One turn sends every row of this set to another row. A few are shown first. Where does it send the rows asked after them?
sego: [ 27.0 -14.1  13.2  30.4 -14.7 -16.0  -5.9  -1.7  -7.1  12.1  17.5 -41.2
   0.1 -19.9 -24.3  17.0  -0.5 -41.3]
nivot: [  2.2  24.1   9.4  -1.0 -10.3  20.7 -28.1  12.7  34.8  19.5  -9.7  -6.5
  27.0 -21.8 -10.2  -6.5  26.0   2.0]
toru: [ 18.7 -13.4   4.4  42.0 -26.3  -3.9 -21.0 -21.9  -9.6   3.6  22.7 -34.6
 -11.5   5.4  -9.0   0.5  -0.5 -13.6]
nebaf: [ 30.9 -14.7  17.0  16.1  -8.6 -19.4 -10.1 -14.9 -11.4  12.5   7.2 -32.7
  -3.2 -20.9 -25.1  20.1  -5.9 -41.6]
Bimam: [ 24.1 -23.7  22.7   7.9 -12.5 -28.0 -10.5  -8.3 -10.5  15.8   5.2 -36.8
  -5.9  -2.8 -17.9  17.1  -2.8 -39.5]
ziba: [  9.5 -14.8  15.7  16.1   1.9   2.0  -1.8  17.0 -13.3  -9.2  24.8 -45.1
  12.1 -37.8 -11.2 -14.3  22.4  22.6]
manul: [ -9.6  22.8  10.8  15.7 -26.5  21.4 -12.2  16.7  29.7   5.3  -3.9   6.6
  16.9 -32.8 -12.8   9.0   1.2  10.2]
befo: [ -4.9 -23.8  40.3  -7.3 -15.1  -9.8   2.8   8.1  10.3 -41.8  10.8 -36.5
  25.4  -3.8 -24.1   7.9  -6.3 -10.8]
Fir: [ 22.0  -9.0  18.0   2.1  13.4   4.2  -8.9  -8.0 -22.2 -11.8   7.4 -29.3
   8.7 -53.8 -16.5  -9.6   9.2  18.3]
lavi: [ -1.4  17.6  15.9 -16.5  -9.7  12.7 -30.7  10.6  33.8  22.5 -15.7  -5.2
  25.0  -7.1  -5.7  -7.6  23.8   1.2]
nopuz: [  7.9  -8.5  21.7  34.1  -4.4   8.8  -7.9  -5.1  -5.8   3.4   0.2 -43.6
  13.6 -34.3 -38.7 -43.7  -4.1 -33.8]
Zagof: [-12.4  36.3  32.3  16.9 -11.7  39.4  -4.2  -6.9  12.4   0.6 -15.8  -7.2
  13.5 -26.1  -4.4 -17.9  -3.3  -3.5]
gurom: [-16.4   6.4  25.7 -15.6 -26.9   3.4 -18.3  12.5  27.2  12.6 -16.9   7.8
   9.4  -0.7  -2.0   6.0   0.8  12.4]
bube: [ -1.5 -24.3  36.7   1.6  -5.0 -11.4 -14.1  -7.5  -7.3  10.5 -14.1 -42.2
   5.9  -1.0 -26.2 -45.9  -4.9 -30.9]
fif: [-16.9  25.1  41.6  -7.0 -10.0  27.2 -10.7 -14.4  10.7   4.5 -27.2  -3.3
   8.6  -9.4   2.1 -19.0  -6.2  -3.2]
tapep: [ -1.5 -15.9  33.1   8.7 -15.3  -0.6   6.7   9.3  11.7 -44.5  19.3 -37.1
  28.8 -18.9 -29.3   9.6  -6.2 -12.7]
valus: [ 11.2 -12.1  29.6   8.3   2.1  -0.2 -15.7 -22.0 -12.0   6.6 -17.7 -33.5
   7.8 -28.0 -35.4 -40.5 -11.9 -34.2]
rut: [  2.8 -20.0  42.0 -13.4  -8.1  -8.7  -0.7  -7.2   5.7 -43.4   2.5 -26.5
  24.4 -13.6 -28.4  11.0 -13.8 -14.6]
Lepo: [ -5.3  18.2  19.5  -9.5 -19.8  13.0 -18.9  -1.4  22.8   7.0 -21.4  17.0
  12.4 -26.9 -11.4  11.4  -5.7   8.4]
lupub: [ 15.2 -18.0  10.1  27.9 -25.1 -12.5 -23.6 -25.0  -9.2   6.5  17.1 -34.1
 -15.0  17.0  -4.5   1.1  -1.4 -12.7]
Pokan: [ 22.2 -15.5   9.3  22.8 -19.5  -9.5 -25.6 -37.0 -12.6   4.2   9.6 -26.2
 -15.4   7.0  -7.2   3.4  -6.9 -14.9]
nebe: [-24.3  25.9  31.7  21.6 -20.5  35.2  -0.1  12.1  19.5   4.1  -3.9 -19.3
  14.8  -8.8   1.5 -22.7   6.9   0.7]
venu: [-27.7  18.5  41.9  -1.0 -18.0  21.9  -5.7   5.7  15.3   8.8 -17.2 -14.7
  11.0   7.2   7.7 -23.8   3.3   1.4]
ruko: [ 13.8 -22.2  30.1 -23.2  12.4 -11.0 -13.3  -9.8 -22.5  -5.5  -2.4 -28.3
   2.7 -28.3  -7.2 -11.3   9.8  18.7]
lup: [ 20.1 -22.1  17.3  21.6 -16.8 -24.0  -5.9   4.5  -5.9  15.7  17.7 -46.4
  -1.8  -2.8 -17.6  14.6   2.6 -37.4]
gapa: [  7.0 -12.2  34.0   3.0  -9.0  -0.3   2.1  -5.0   7.5 -46.8   9.1 -27.3
  28.4 -29.1 -32.4  13.2 -12.9 -15.3]
bude: [  3.0 -27.6  27.7  -9.0   2.9 -12.0  -7.2  14.4 -13.5  -1.8  14.8 -44.7
   6.1 -12.0  -1.7 -16.5  20.7  23.5]
vok: [ -1.6  19.8  11.1  -5.5 -12.8  16.2 -27.7  18.0  36.5  22.6  -8.4  -9.9
  26.7 -10.8  -6.1  -9.4  28.2   2.4]
divo: [ -3.9 -19.7  27.7  26.0 -10.9  -0.4  -7.6  10.0  -0.7   8.8   3.5 -52.3
  11.7  -8.3 -28.8 -47.8   2.9 -28.9]
kote: [  4.2  23.1  12.8 -13.3  -7.6  16.4 -32.0   4.8  31.9  21.3 -15.6  -1.5
  25.4 -20.3 -10.4  -6.4  20.7  -0.4]
Rim: [ 25.0  -8.1   3.6  37.7 -19.6  -2.9 -24.2 -33.6 -13.3   2.2  17.0 -27.9
 -13.2  -4.8 -12.3   4.9  -6.7 -14.2]
mosa: [-20.0  11.2  16.6   8.1 -33.3  10.9 -11.6  29.0  32.8  11.3  -1.3  -1.6
  15.2  -6.7  -4.8   4.1   8.2  13.0]

gapa -> tapep
venu -> fif
Now find these:
mosa -> gurom
bude -> ruko
valus -> nopuz
Rim -> toru
kote -> nivot
Bimam -> nebaf

